[[5784, 7577, 4620, 2316, 6453, 5286], [8052, 6864, 5572, 7404, 6347, 8477]] ⇒ 7577
[[2, 5, 2, 9, 2, 2], [7, 5, 7, 3, 7, 7]] ⇒ 5
[[77, 22, 51, 79, 59, 38, 62], [21, 84, 6, 22, 31, 81, 61]] ⇒ 22
[[27, 29, 86, 40, 54], [14, 37, 12, 50, 81]] ⇒ 29
[[-24, 6, -32, 25], [11, -27, -32, 9]] ⇒ 6
[[629, 690, 332, 838], [435, 685, 56, 567]] ⇒ 690
---
Q:
-29,47,36,-28
-58,-13,-88,11
-38,17,0,-8
A: -8

Q:
-18,74,-6,11,-18,1,-6
-49,20,-14,-1,-56,-1,-14
7,-1,-2,-6,-40,4,63
A: 63

Q:
29,2,9,6,-14,10,-31
-51,-1,4,-19,45,-40,50
65,3,29,36,-51,37,-66
A: -66

Q:
-13,-12,-67,-17,16
-34,-7,-32,-18,14
43,12,-7,1,-47
A: -47

Q:
7,21,78,65,43
12,43,-46,-23,5
-77,13,-62,-72,43
A: 43

Q:
-41,17,-41,-9,1,21,14
-38,25,-1,3,-10,36,-9
-91,22,-39,-24,-7,43,0
A: 0

Q:
65,-58,78,44,63,74,45
74,-69,2,52,54,70,59
69,-51,80,53,-76,76,-43
A: -43

Q:
-8,-20,-13,11
42,-74,-16,-24
20,44,1,-14
A: -14
---
[2093 7969 9150 5841 1525 8230 8666] Out: 8230
[128 201  63 117 135  93] Out: 135
[-44  -2  14  29] Out: 14
[2989 8322 3879 3350 4364] Out: 3350
[ -6 -49 -27   8  41  26 -15] Out: 26
[ 450  117  668 -904   42] Out: -904
---
[[-41 -27  66  54  80 -10  48]
 [  2  52 -11 -51 -22  30 -34]] value -27

[[-16  71 -46 -14  -3]
 [-26  -7  38  88   0]
 [ 49 -65  58 -60  19]] value 71

[[ 0  0 -2 41 59 61 67]
 [ 2  0 36 63 62 61 56]] value 0

[  6 -18  28 -73] value -18

[-78  90  20  83  73 -28 -32] value 90

[[-21  52  45 -39  42  72 -31]
 [ 16  -2 -54 -15  19  16  19]
 [-20  14   5 -86  89  48  47]] value 52

[ 26 -70 -85  62 -66] value -70

[ -1  32 -82  28] value 32

[[-64 -66   4 -26 -46 -54  14]
 [ 51 -32 -36 -47  38  49  54]] value -66

[[ -8  76  61   5  58 -28]
 [-30  50  52  23  55 -20]] value 76
---
[-11, 44, -28, 65, -25, -34] yields -34
[41, -7, 39, 40, 73, 1] yields 1
[22, -61, 30, 58, 16, -67] yields -67
[90, 38, 31, 21, 49, 66] yields 66
[-16, 37, 74, -54, -79] yields -79
[-69, -55, 42, -26] yields -26
[-53, 40, 73, -68, 21, -17, 42] yields 42
[50, -31, -21, 73, -22, 33] yields 33
[8, 79, 84, 14, -8, -10] yields -10
---
-25  -25  -16   25   29  -13
-24   -4   36   13  -20  -26
 31  -10  -25  -26  -25  -26
 34   -7  -24  -25  -25  -25
-25  -26  -24   -9   33   19
-26  -23    1   37    6  -21
-25  -20   16   34   -6  -25
-25  -26  -22    2   38    7
gives -26

50  39  45  44  45  43  46  60  55
50  37  42  49  40  50  46  46  36
48  22  26  58  34  43  46  76  35
48  21  25  65  36  41  47  84  31
49  21  26  66  38  40  48  84  34
51  33  38  50  46  35  48  78  42
48  35  36  49  48  34  48  84  47
49  39  45  45  42  41  44  68  40
50  30  35  54  43  41  47  67  46
49  36  39  41  38  48  46  52  48
50  35  41  57  43  38  45  73  48
54  37  42  49  54  35  49  78  51
gives 49

159  128  175  182  141   65  109   74  130  113  105  149
 89  126  106   72  106  192  112  187  121  113  104   71
 65  118   67   26   93  233  111  220  110  111  105   50
 56  103   42   24   85  222  104  206   95  105  116   54
105   98   51   35  115  168  111  156   90  109   99  109
138  102  108  131  127   82  103   81  101  106  112  147
107  128  116   79  118  177  115  173  123  116   97   88
 95  100   69   73  104  154  103  144   95  104  115  100
126   97   78   89  122  113  106  107   92  106  107  136
114  114   88   60  122  164  114  158  108  114   94  106
 94  141  141   99  109  190  113  189  138  116  104   65
gives 126

-187   902  -656  -795  -421  -382  -237
  24   415  -807  -323   275  -294  -161
 113  -189  -532   220   471   -66   -75
 -38  -124  -623   190   319  -106    69
 214  -379   508   363    88   302  -405
  30   609  -242  -580  -419    24  -541
gives -38

387  622  431  519  314  402
632  815  119  658  219  201
374  594  500  534  427  517
508  563  464  568  499  499
420  728  380  715  558  559
476  518  534  594  597  577
416  730  385  733  563  562
582  474  433  497  482  402
469  535  508  568  550  555
462  525  515  604  583  558
524  559  438  554  513  461
499  674  321  709  560  516
gives 462

7  5  6  8  6  4  2  6  7  8  5  6  4  6  6
5  6  5  6  7  3  4  5  0  7  4  4  6  6  5
8  6  5  5  6  6  4  7  4  4  8  5  4  7  7
4  5  5  5  6  8  2  6  8  3  6  6  6  6  7
6  5  6  6  6  8  5  7  5  5  6  5  6  4  7
5  5  6  7  5  5  7  5  9  8  6  4  5  5  6
7  6  5  3  9  8  6  6  3  4  6  4  5  7  6
7  6  6  7  4  5  3  7  5  6  6  6  6  6  7
5  8  6  7  3  5  6  6  5  4  4  5  5  7  6
6  4  6  7  4  4  2  6  5  6  6  5  6  6  5
gives 7
---
[[-55 -22 -19 -36   2]
 [ 41  46 -14  19 -33]
 [ 61  54 -50  70 -78]] --> -33

[[-31  56  69  -1]
 [-30  25  33 -14]] --> -1

[[ 26 -11   2  -7  -3  10]
 [ 16  46  28  44  73 -16]] --> 10

[[ 31 -31   2 -40 -41   4]
 [ 52 -75  20 -65 -74 -11]] --> 4

[[  6   6  14   6   7  -5]
 [-58  18  68 -38  -2 -67]
 [ 33  14  19  34 -44  37]] --> -67

[[-70 -75 -88 -87 -37  51]
 [ 67  82  27  81   2 -49]
 [ -4 -14 -56 -18  83  90]] --> -49

[[-32 -39  35 -19  46  49]
 [ 17  53  22  91 -43 -79]
 [-43 -25  25  79 -59  -3]] --> -79

[[ 76  50  24   4  -2  -2]
 [-46   5   9 -11   8 -18]] --> -2

[[ 23  16 -77 -39]
 [-10  55 -11   7]
 [ 57   3   5  73]] --> 7
